Turns in one plane each, and the order they were made in; the first pair answered
J888:
[ -6  12   7  -4 -12  -4  10  -4  -1  11   5  -4  -2   5  -5   3   9]  ->  [-8 12 13 -6 -3 -4 14 -5  4  6  6  2  1  5 -5  1  5]
[ 0  1 14  6 11  5 16  5  7  2 -8 12 15  6 12 -3 -1]  ->  [  7   1   4  14  -9   4   7   6  -8 -10  -3  21   7   5  12  -3  -3]
[ -5  -5  -5   4 -12   2  -2   8  -4   3 -11  -6   8   1  -4  -7  11]  ->  [ -9  -5   3   0   2   2   5   7   5   4 -12  -5  13   1  -5  -8   7]
[-7  1 -2  2  5  0 -8  9  8  2  2 -9  4 -8  6 -2  4]  ->  [-7  1  2  2  9 -1 -5  7  9 -6  3  0  5 -9  6 -4 -1]
J347:
[ -7   1 -10  -3   0  -1 -10   2   4  13  -5 -19  -5  -9   8  11   8]  ->  [ -7   5 -14   3 -15   2  -5   3  -8   8 -12  -8   3   0   6   2  15]
[ 15  -2  -1  -2 -11   8   6  -1  -1  12 -13  -9 -10   4  -9  11   1]  ->  [ 15  -2  -3   3 -19   9   6   3  -7  -3 -13   7  -8   4  -8   5  -1]
[-10   4   7   4  10  -5   9   6   7  -5  -1  11  11   0  12  -6  -1]  ->  [-10   3   8   1  15  -6   9   4  11   1   0   3   9  -1  12  -3  -1]
[ -5  -5   7  -1   5   3   9  -1   1  -5  -5  13  12   3  10 -10   0]  ->  [-5 -7  9 -4 13  1  6 -1  7 -4 -1  9  7 -3 12 -6 -4]
J848:
[-1 -1  3  2  4  0 -3 10  2 -8  2 20  7 -6  5 -4 -4]  ->  [-3 -1  4  1  7  0 -4 11  5 -6  2 17  7 -8  6 -3 -4]
[  0  -8  -5  -5  -6  -6  -4  -3  -1  15   1 -19   2  -1   4   0  10]  ->  [  2  -6  -8  -2 -14  -6  -3  -5  -9  12   0 -14   3   3   2  -1  10]
[  1   1  -3   3 -11   3  -2   4  -6   2  -2   1   6   5   4  -3   9]  ->  [  3   2   0   2 -11   2   2   0  -8  -2  -1   7   7   6   2  -3   5]
J719:
[-2  2 10  0  8  5 10 -1  6 -2 -3  3 -1  0  0 -1 -4]  ->  [-1  3  6  1  1  6  9 -2  2  9 -7 -7 -1  4 -2  0  4]
[ -6   6  -3   5  -4  10  -2   1   0   4 -10   1   7   9  -4  -4  13]  ->  [ -6   4   0   6   1  10  -3   4   3 -10  -7  13   6   3  -2  -7   6]
[-3 28  2 -8 -6 -8 10 -6  1  9 -1  4  1 16 -2  2 -6]  ->  [ -3  27  -4  -2 -17  -6   5   0  -5   4  -4   9   1  15   0  -3   0]
[  4  -3   0  -1   8  -6  -8  -9   5   3   3  -5 -14  -4  -1  10 -12]  ->  [  4  -2  -7   3  -4  -4 -11  -7  -2  11  -1 -11 -13   0  -1   9  -2]
Pairs:
Each pair is two turns apart.
[ 16 -11   4  -3  10   1 -15 -12  -4 -17   8   6 -17 -14  12  -3  -6]  ->  [ 12 -11   4  -7  18   2 -14 -11   5   7   1 -18 -15 -12  13   1   6]	J888 then J888
[  0  -5   9  -6  21  -5  21  -8  13  14 -19 -12   7   3 -12   7  -7]  ->  [  3   0   1   6  -7  -3  23  -7 -10  -6 -23  16  13  13 -15  -6  -4]	J347 then J888
[ -2  -1 -11   8 -21   8  -3  13  -7  -5  -6  15  10   4   9 -13  14]  ->  [ -7  -5   9  -5  19   5   2   8  20 -11   5  16   8  -9  12  -6  -8]	J719 then J848
[ -9   8   8   0   6 -11  -1  -5   5  -8  10   7  -6  -5  -2   4 -14]  ->  [ -8  10  -4   6 -15  -8  -5  -2  -5  13   0 -12  -4   4  -3   3   8]	J347 then J719
[ 2 -1  4 -6  7  0 10 -3  4  1 -2 -1  4  1 -2  0 -5]  ->  [  5  -3   1  -5   5  -2   5  -4   2  -4   4   0  -3  -4  -1   3 -10]	J888 then J347
[-12  -4  14 -11   4 -11   4  -3  -2  11   8   0  11   0  -2 -11   2]  ->  [-12  -5   8  -5  -8 -10  -3   5  -8   2   6   8  11  -2   1 -17   7]	J719 then J719
[ 1  4  0  2  8  0  0 -3  0 -7  5  2 -6  3  7  3 -3]  ->  [ 2  4 -3  3  3  0 -2 -3 -3 -1  4 -6 -8  4  7  5  1]	J888 then J347
[  4  -1   4  -6  10   8   6   3   2   9 -12  -6  13   2  -4   2   4]  ->  [  6   0  -1   0  -4   8   4   5  -9  -3 -13   9  14   4  -3  -4   4]	J347 then J888
[ 2  2 -6  8 -9 -1 13  1 -8 -1  1  0  6  2  6 -8 -4]  ->  [  1   2   1   2   2  -2  18  -5  -1   2   4  -3   5   2   3  -3 -11]	J719 then J719
[ -7  -2   1   4   0   1  -1  11   5  -3 -10   2   8  -2   5 -12  11]  ->  [ -6  -3   0   5   1   0  -5  12   6  -7  -8   3   5  -6   7 -11   9]	J347 then J848
[ 15  -6   1  13   2  -2  -1  -4  -3  18   2 -17 -11  -4  -8   5  -4]  ->  [ 17  -3  -1  16  -8  -2   1  -5 -11  15   1 -11  -9   1 -10   2  -3]	J848 then J848
[  5   1  -8   0 -15   9  -7  -2  -7  -3   4   6  -4  -3   5   1   5]  ->  [-3  2  7 -9 11 11  4 -4 12  5  0  2  6 -1  4  0  2]	J888 then J888
[  1  -1  -8   6 -16   3  -3   3  -7   2  -2  -1  -2   6  -1  -4   9]  ->  [ -6  -3  -4   6  -6   5  -3  10   1  -1  -6   4   4   3   3 -10  11]	J888 then J719
[  5   1  -4  -4  -6   1 -12  -4  -7   0   5   6 -19   2  -2   8   3]  ->  [  4   0   0  -6   2   1 -10  -5  -2  -4   7   9 -19  -1  -1   9  -2]	J719 then J848
[ -2  -3  -1   1   1  -5  -9  -3   1  -4  15  -4 -14 -15   3   6 -12]  ->  [ -4  -4  -1  -1   5  -4  -9  -1   6   5  12 -13 -12 -15   4   6  -6]	J848 then J888
[ -4  -7 -13  10  -4   5  -7   7  -6  -5  -2  -3  -4  -1   4   9  13]  ->  [-7 -6 -9  7  2  7 -1  7  0  4 -7 -9  2  3  3  7 17]	J888 then J848
[ -4   7 -13  -7 -15   1   1  -9  -5  -1  -7  14   1   4   9   9  -7]  ->  [-10   6  -5 -13   1   2   7 -10   8  12 -11   2   7   5   8  10  -4]	J888 then J888
[-12   3  11  -5  16  -8   9  -3   5  -8   4  17  -5 -16   3   1 -21]  ->  [ -9   7   2  -7   2  -7  11  -9  -2  29  -5 -18  -5  -2  -4   9  -1]	J719 then J848
[ -6   0 -13   3  -3  11  -9   2 -12   3  -9  -1   3   7   6   9  19]  ->  [-11   1  -5  -2  10  12  -2   1  -3   7 -13  -1   9  10   5   7  18]	J888 then J848
[  0  -3  13 -12 -11 -10   5   3 -10   4  13 -10 -12 -15  -8  14   3]  ->  [  1   1  13 -11 -19  -8  11   0 -17   5   9  -5  -7  -7 -12  10   6]	J347 then J848
[  6  -6 -11  -1  -5   9  -6  -9  -5   4  -2 -20  -6  -6   4   8   9]  ->  [  3  -5   4  -5  12   8   6 -13   3 -19   1   8   1  -7   3   3  -9]	J888 then J888
[-5 -1  6 -1 14 -5  5  0 11  2 -5 -3  5 11  7  3 11]  ->  [  3  -1  -7   8 -11  -6  -5   1  -7 -11   0   7  -4  10   7   3  10]	J888 then J888
[ -2   5   2  -1  -5   3   2   8   0   6 -10  -8  10  12   1  -5  10]  ->  [ -4  -1   5   0   7   0  -6  14   8 -14   0   5   3  -3   8  -5  -2]	J719 then J347
[-12   2  10  -3  15  -8   7 -12   3 -12   5   8  -8   6  -2   4  -9]  ->  [ -8   4   6   0   3  -9   6 -15  -7 -14   6  10 -11   9  -5   4  -9]	J347 then J888
[-8 -1  4 -4 13  2  3  5 19  6  1 -4  1 -4  3 -4 -1]  ->  [ -9   1  -4   3  -5   5   3  10   7   6  -7   2   7   3   3 -13  10]	J347 then J719
[  2   1   0   5 -13   8   8   5  -6  -1  -7  16   9  12   0  -8   2]  ->  [  2  -3  -2   6  -9   6  -2  11  -2 -12   0  20   2   0   5  -6  -4]	J888 then J347
[ -1   4  -5   9 -11   4  10  -6  -3   4  -6 -11  -3   4  -2  11  -4]  ->  [-2  5  1  6 -3  4 15 -8  1  4 -7 -9  0  6 -3 11 -7]	J848 then J888
[  1  -2  19  -7  17  -9  17 -13   8  -5  -1  16   0   2  -5   6 -14]  ->  [  3   3  16  -6   6  -8  23 -18   0   6  -7  10   5  13 -11   5  -6]	J719 then J888
[  2   2 -10  -4  12  -3  -3   2   9   7  10  -6  -4 -12   0   4  -7]  ->  [  4   5 -19   2  -9   0  -2   4  -4  12   1  -5   1  -1  -2  -3   7]	J719 then J347
[  3  -6  -1   4   9  -4   2   5   8 -11   7   6  -2  -9   1  -3 -11]  ->  [  5  -4 -11   6  -9  -3   1   4  -2  11  -1 -14  -1   1  -2  -1   6]	J719 then J719
[  3  -2  12   0   7   4   8  -5 -15   0  -7   4   5   6  -7   7  -5]  ->  [  6  -4   8   2   3   2   1  -3 -17  -8  -1   8  -3  -1  -5   9  -9]	J888 then J347
[-7 -9  3  4 22 -3 -1  0 -4 -3 -2 10 -3 -8 -7 12 -8]  ->  [ -5  -7 -10  11  -1  -1  -7   6 -18   8 -10   0  -2  -1  -7   9  10]	J719 then J719
[-3  6 -9 -4  4 -1 -8  6  9 15 -8 -9 16  1  3  2 13]  ->  [-1  9 -9  1 -7  0 -4  5 -1 -3 -8 14 21  6  1 -6  9]	J347 then J848
[  9  -5  -8   1  -6  -4 -18  -6  -7  -2  13  -5 -13  -8   0   8  -5]  ->  [  1  -4   9  -8  21  -3  -5  -9  12   1  10  -4  -3  -7  -1   6 -11]	J888 then J888
[ -3  -6 -10 -11  -3  11   0  -4   9  18  -8 -24   4  -1   5   3  23]  ->  [ -7 -11   1 -10  14  10  -3   3  19 -21   2  12   3 -17  13  -4   2]	J719 then J719
[-4 -1 -1 -1  3  2  5 -5  5 -7 -3  4  2  3 -2 -5 -1]  ->  [-2 -3 -5  0  1  0 -2 -4  4 -9  2  1 -5 -3  0 -1 -4]	J888 then J347
[ -8  -9   8  -4   9  -3 -13   2   8   8   0  -5  -7  -5  11  -1   3]  ->  [ -6  -7   0   1  -8  -2 -15   3  -3  11  -4  -6  -7   0  10  -4  12]	J719 then J848
[  4  -6   2 -11  14  -8  -5 -16  14  -8  20   8 -26 -10   2  12 -33]  ->  [  4  -6 -14  -8  -4  -6 -14  -9   8  28   9 -29 -28  -4   3  15  -3]	J848 then J719
[-5  1 14 -4 19 -5  2  1 25 -4  1 -1  3  0  3  0 -6]  ->  [-5  5 16 -4 14 -4 10 -4 19 -8 -1  8  8  8 -1 -3 -7]	J719 then J888
[ 13   5  -2  11   5  -1  11  -1  -8   5   1 -10  -2   3  -4   3  12]  ->  [ 13   3  -1  14   7  -2   6   2  -6 -13   8   4  -6  -5   0   2   2]	J347 then J347
[  2  -3  -1   3   3   7  -7  10   8   0  -1  -8   1 -11   7   3   0]  ->  [ 2  0 -4  7 -8  9 -2 10 -1  1 -8 -4  8 -3  4 -3  7]	J347 then J347
[ -2   0  -1   6  -6  -6   4  -7  -3 -16  -5  11   2  -8  -6   7 -11]  ->  [  0  -2  -4   5  -4  -8  -2  -8  -1  -8   1  -2  -6 -13  -5  15 -12]	J347 then J888
[  4   3   4  -6  12   3   0  -2  10   0   5  -4  -4 -12 -22  17  -7]  ->  [  2   6  -4  -2  -6   7   3   0   0  13  -8 -11   4   0 -24  11  11]	J848 then J347
[  0  -6  -4  -2   8  -7  -4 -10  -1 -11   7   1 -15   0  -4  12 -10]  ->  [  0  -6  -9  -2   2  -6  -6  -8  -2   3   3 -14 -16   3  -5  14   0]	J848 then J719
[ 11  -5  -2   1  -2   8  -6  11  12  14   5 -20  -1   2   4   6  10]  ->  [ 12  -4  -5   9 -16  10  -7  16   0 -11   4   9   2   2   7  -6   6]	J347 then J347
[ -7   7  -1   2   9  -2   3   0   5   4 -12  -8  10   6   4  -6   5]  ->  [ -7   8  -4   6   0  -1   1   3  -1  -3 -12   0  10   6   5 -10   6]	J719 then J848
[-3 -3 -1 -9  4  4  8 -2  1  9 -6 -2  6  6 -2  2  1]  ->  [  2  -3  -7  -3  -9   3   3  -2 -10  -3  -2   9   2   4  -2   1  -3]	J888 then J888
[ -2  -7  -2   1   1   1 -11   6   6   9  -1 -14  -4  -7   8   2   5]  ->  [  3  -3  -7   6 -17   2  -8   3  -9   3  -4  -4  -2   1   5  -2   7]	J848 then J848
[  8  -4  -8   3  -1  -5  -6   0  -4   9   6 -17  -8  -7   3   5   3]  ->  [  7  -5  -9   5  -2  -5  -9   4  -3   5   6 -14  -9 -10   6   2   4]	J719 then J347
[ -2  -1  -2   6 -15  -1  14   0 -13  -3   2   2   1   5  -1  -3  -4]  ->  [ -1  -6  -7   6 -13  -2   3   4 -10   2   7 -11  -8  -4   4   3  -2]	J347 then J888
